128 stands for zero in the data rows.
Some points:
array([114, 127, 188, 108, 131, 181, 115, 200, 125, 124, 118, 132, 105, 127,
       108, 111, 162, 131, 221, 117, 125, 122, 128, 122, 210, 131, 125, 219,
       179, 133, 112, 121])
array([101, 124, 136, 168, 131, 212, 128, 192, 133, 127, 124, 131, 210, 140,
       125, 160, 199, 114, 175, 131, 118, 194, 119, 131, 129, 130, 125, 214,
       173, 115, 126, 129])
array([121, 159, 139, 125, 129, 131, 230, 121, 123, 223, 116, 167, 167, 161,
       124, 129, 134, 117, 138, 215, 129, 115, 130, 131, 128, 235, 130, 133,
       115, 235, 118, 126])
array([112, 127, 124, 184, 128, 192, 228, 100, 108, 131, 105, 120, 166, 121,
       139, 123, 194, 116, 127, 110, 122, 125, 114, 185, 129, 126, 122, 118,
       114, 204, 186, 203])
array([121, 213, 133, 122, 144, 131, 109, 116, 195, 242, 139, 187, 126, 162,
       190, 126, 133, 174, 129, 170, 122, 112, 181, 123, 100, 115, 109, 128,
       136, 124, 129, 213])
array([130, 120, 227, 124, 125, 124, 127, 117, 223, 118, 119, 124, 128, 116,
       211, 119, 224, 156, 176, 220, 121, 139, 131, 134, 167, 129, 125, 120,
       127, 139, 115, 179])
array([122, 106, 127, 124, 254, 115, 179, 221, 111, 168, 106, 206, 107, 127,
       129, 141, 120, 137, 133, 130, 150, 123, 210, 193, 128, 121, 112, 120,
       177, 130, 182, 193])
array([214, 122, 227, 130, 127, 143, 133, 122, 120, 119, 181, 131, 129, 120,
       145, 213,  87, 120, 207, 129, 126, 119, 113, 121, 230, 111, 118, 125,
       103, 121, 121, 133])
array([123, 117, 116, 230, 136, 128, 129, 143, 159, 135, 116, 173, 127, 129,
       217, 183, 204, 229, 133, 128, 166, 134, 106, 174, 134, 124, 129, 208,
       128, 128, 127, 121])
array([132, 127, 135, 168, 132, 218, 167, 170, 135, 134, 118, 118, 217, 136,
       128, 191, 176, 131, 202, 127, 127, 133, 126, 118, 124, 122, 128, 185,
       204, 133, 132, 126])
array([124, 199, 141, 158, 152, 139, 121, 142, 192, 122, 110, 131, 176, 129,
       120, 122, 133, 109, 128, 217, 235, 215, 179, 119, 130, 117, 130,  99,
       122, 205, 121, 128])
array([125, 121, 133, 138, 145, 117, 138, 172, 133, 234, 215, 141, 243, 146,
       125, 176, 126, 134, 129, 109, 122, 157, 131, 131, 119, 199, 188, 114,
       210, 113, 139, 117])
array([125, 107, 116, 128, 149, 147, 124, 124, 180, 217, 114, 113, 122, 155,
       170, 128, 131, 210, 131, 222, 133, 126, 134, 131, 208, 156, 230, 123,
       125, 114, 139, 117])
array([125, 132, 136, 191, 118, 216, 183, 118, 195, 120, 140, 189, 113, 116,
       108, 133,  98, 193, 123, 183, 105, 131, 228, 177, 131, 137, 122, 128,
       134, 121, 129, 215])
array([117, 120, 121, 110, 111, 120, 141, 128, 188, 103, 139, 236, 139, 205,
       154, 142, 111, 111, 117, 118, 118, 121, 123, 112, 127, 110, 193, 135,
       132, 211, 230, 156])
array([130, 133, 223, 120, 129, 169, 117, 182, 122, 122, 186, 109, 136, 132,
       160, 116, 175, 206, 100, 125, 121, 131, 139, 210, 229, 131, 128, 124,
       126, 124, 213, 113])
array([127, 115, 106, 102, 208, 115, 183, 127, 216, 134, 232, 209, 123, 135,
       135, 144, 195, 169, 136, 127, 204, 126, 117, 203, 126, 119, 121, 127,
       124, 126, 149, 114])
array([136, 137, 150, 158, 130, 226, 145, 146, 161, 132, 120, 238, 135, 120,
       148, 126, 193, 234, 125, 126, 133, 143, 106, 178, 133, 133, 131, 118,
       134, 137, 162, 212])
array([130, 132, 121, 127, 119, 135, 119, 244, 132, 165, 130, 121, 124, 217,
       201, 126, 134, 138, 123, 167, 135, 131, 130, 130, 189, 222, 156, 130,
       155, 127, 136, 214])
array([118, 202, 130, 118, 186, 126, 229, 113, 219, 121, 129, 131, 186, 126,
       126, 168, 129, 176, 120, 116, 203, 107, 192, 109, 147, 130, 133, 244,
       126, 131, 137, 129])
array([136, 133, 182, 116, 131, 189, 192, 242, 129, 136, 126, 118, 182, 122,
       118, 162, 227, 166, 152, 131, 127, 112, 123, 146, 109, 129, 136, 232,
       132, 143, 121, 128])
array([120, 138, 222, 118, 113, 162, 216, 216, 129, 135, 183, 161, 142, 120,
       129, 119, 176, 130, 104, 136, 130, 135, 125, 200, 115, 128, 123, 126,
       174, 118, 211, 121])
array([241, 117, 125, 171, 118, 115, 134, 115, 129, 128, 124, 121, 209, 125,
       135, 101, 118, 130, 123, 115, 206, 180, 216, 188, 136, 129, 121, 202,
       170, 125, 121, 123])
array([127, 187, 109, 122, 109, 134, 126, 167, 139, 178, 132, 121, 127, 205,
       186, 130, 126, 224, 134, 217, 126, 131, 115, 135, 196, 202,  99, 131,
       127, 122, 136, 157])
array([240, 126, 138, 134, 128, 128, 208, 119, 129, 178, 133, 166, 136, 216,
       127, 119, 128, 121, 130, 103, 138, 117, 127, 125, 122, 181, 211, 134,
       138, 117, 204, 183])
array([202, 124, 143, 153, 132, 230, 122, 112, 131, 126, 135, 125, 213, 139,
       127, 217, 212, 136, 163, 135, 120, 176, 133, 138, 127, 129, 133, 159,
       183, 131, 128, 131])
array([122, 127, 204, 119, 126, 184, 171, 120, 192, 138, 140, 201, 128, 126,
       123, 122, 198, 205, 188, 119, 137, 133, 128, 116, 119, 139, 126, 122,
       128, 116, 216, 168])
array([161, 128, 228, 114, 130, 149, 131, 136, 113, 124, 182, 159, 123, 133,
       249, 212, 176, 131, 212, 128, 132, 128, 148, 122, 153, 127, 131, 130,
       235, 143, 119, 131])
array([142, 136, 103, 216, 120, 168, 216, 184, 144, 136, 150, 160, 130, 118,
       125, 119, 195, 127, 202, 130, 127, 134, 129, 117, 134, 129, 117, 117,
       222, 124, 230, 168])
array([134, 141, 146, 154, 123, 236, 235, 183, 131, 132, 195, 155, 148, 134,
       134, 205, 168, 120, 106, 132, 130, 130, 144, 212, 130, 124, 133, 110,
       204, 126, 103, 121])
array([216, 224, 128, 123, 151, 117, 131, 124, 120, 240, 116, 131, 131, 170,
       115, 202, 143, 128, 120, 121,  98, 239, 173, 137, 128, 122, 115, 193,
       132, 118, 131, 122])
array([170, 163, 132, 152, 147, 125, 119, 131, 122, 108, 135, 128,  89, 115,
       114, 233, 127, 131, 114, 124, 244, 190, 112, 125, 112, 243, 151, 162,
       211, 111, 132, 138])
array([127, 123, 133, 231, 126, 147, 116, 131, 227, 131, 116, 192, 130, 135,
       193, 160, 146, 125, 134, 135, 152, 122, 144, 250, 118, 138, 139, 236,
       131, 180, 126, 126])
array([126, 128, 132, 137, 129, 117, 226, 169, 140, 118, 132, 150, 164, 221,
       115, 136, 131, 230, 143, 193, 121, 136, 123, 129, 116, 177, 217, 124,
       108, 123, 109, 171])
array([122, 207, 127, 232, 121, 150, 130, 205, 100, 120, 134, 183, 122, 118,
       225, 118, 111, 187, 116, 116, 165, 119, 195,  96, 136, 125, 139, 192,
       120, 122, 117, 105])
array([124, 150, 124, 121, 183, 118, 131, 200, 111, 113, 131, 115, 229, 119,
       129, 141, 129, 195, 142, 163, 202, 172, 234, 163, 123, 119, 127, 116,
       110, 122, 155, 236])
array([174, 202, 136, 138, 248, 128, 162, 140, 120, 139, 126, 138, 222, 110,
       127, 109, 129, 128, 122, 235, 152, 127, 101, 132, 128, 191, 111, 131,
       226, 120, 129, 151])
array([123, 241, 129, 119, 194, 142, 122, 128, 148, 114, 190, 116, 135, 133,
       133, 111, 127, 134, 142, 122, 181, 219, 149, 130, 121, 158, 133, 130,
       134, 235, 211, 129])
array([122, 131, 126, 131, 166, 134, 126, 197, 125, 228, 120, 129, 124, 126,
       168, 128, 135, 116, 122, 162, 140, 129, 122, 131, 232, 140, 246, 140,
       190, 129, 145, 228])
array([164, 125, 121, 124, 120, 115, 207, 144, 126, 111, 133, 139, 160, 206,
       126, 120, 124, 124, 115, 228, 117, 124, 120, 127, 118, 106, 204, 130,
       237, 128, 115, 155])
array([221, 134, 110, 177, 134, 199, 142, 123, 112, 125, 152, 234, 126, 117,
       168, 120, 227, 103, 153, 145, 124, 125, 132, 152, 127, 141, 135, 125,
       110, 110, 218, 158])
array([118, 125, 116, 227, 119, 123, 115, 117, 111, 132, 242, 116, 123, 142,
       102, 161, 213, 123, 126, 135, 183, 105, 133, 179, 210, 119, 124, 122,
       125, 205, 147, 135])
array([123,  94, 131, 133, 203, 136, 126, 131, 171, 184, 236, 124, 151, 107,
       131, 151, 121, 134, 129, 125, 107, 245, 124, 118, 110, 190, 201, 137,
       116, 218, 148, 130])
array([133, 200, 114, 128, 214, 135, 133, 135, 228, 164, 192, 117, 131, 118,
       198, 190, 128, 136, 122, 102, 117, 104, 124, 122, 196, 196, 116, 113,
       124, 170, 128, 123])
There is one direction along which these points spread out most. Take the direction at right angles to it along which they spread out most. Go by this last direction. How many in every 100 of the points above lie lower along it than each point below? Round to a whole number. More than half of the points above lie lower than the first one.
array([117, 120, 121, 110, 111, 120, 141, 128, 188, 103, 139, 236, 139, 205,
       154, 142, 111, 111, 117, 118, 118, 121, 123, 112, 127, 110, 193, 135,
       132, 211, 230, 156]) 7
array([174, 202, 136, 138, 248, 128, 162, 140, 120, 139, 126, 138, 222, 110,
       127, 109, 129, 128, 122, 235, 152, 127, 101, 132, 128, 191, 111, 131,
       226, 120, 129, 151]) 82
array([125, 121, 133, 138, 145, 117, 138, 172, 133, 234, 215, 141, 243, 146,
       125, 176, 126, 134, 129, 109, 122, 157, 131, 131, 119, 199, 188, 114,
       210, 113, 139, 117]) 86
array([202, 124, 143, 153, 132, 230, 122, 112, 131, 126, 135, 125, 213, 139,
       127, 217, 212, 136, 163, 135, 120, 176, 133, 138, 127, 129, 133, 159,
       183, 131, 128, 131]) 91
array([170, 163, 132, 152, 147, 125, 119, 131, 122, 108, 135, 128,  89, 115,
       114, 233, 127, 131, 114, 124, 244, 190, 112, 125, 112, 243, 151, 162,
       211, 111, 132, 138]) 98
array([101, 124, 136, 168, 131, 212, 128, 192, 133, 127, 124, 131, 210, 140,
       125, 160, 199, 114, 175, 131, 118, 194, 119, 131, 129, 130, 125, 214,
       173, 115, 126, 129]) 89
array([221, 134, 110, 177, 134, 199, 142, 123, 112, 125, 152, 234, 126, 117,
       168, 120, 227, 103, 153, 145, 124, 125, 132, 152, 127, 141, 135, 125,
       110, 110, 218, 158]) 23
array([142, 136, 103, 216, 120, 168, 216, 184, 144, 136, 150, 160, 130, 118,
       125, 119, 195, 127, 202, 130, 127, 134, 129, 117, 134, 129, 117, 117,
       222, 124, 230, 168]) 41
array([125, 107, 116, 128, 149, 147, 124, 124, 180, 217, 114, 113, 122, 155,
       170, 128, 131, 210, 131, 222, 133, 126, 134, 131, 208, 156, 230, 123,
       125, 114, 139, 117]) 16
array([120, 138, 222, 118, 113, 162, 216, 216, 129, 135, 183, 161, 142, 120,
       129, 119, 176, 130, 104, 136, 130, 135, 125, 200, 115, 128, 123, 126,
       174, 118, 211, 121]) 34
array([134, 141, 146, 154, 123, 236, 235, 183, 131, 132, 195, 155, 148, 134,
       134, 205, 168, 120, 106, 132, 130, 130, 144, 212, 130, 124, 133, 110,
       204, 126, 103, 121]) 61
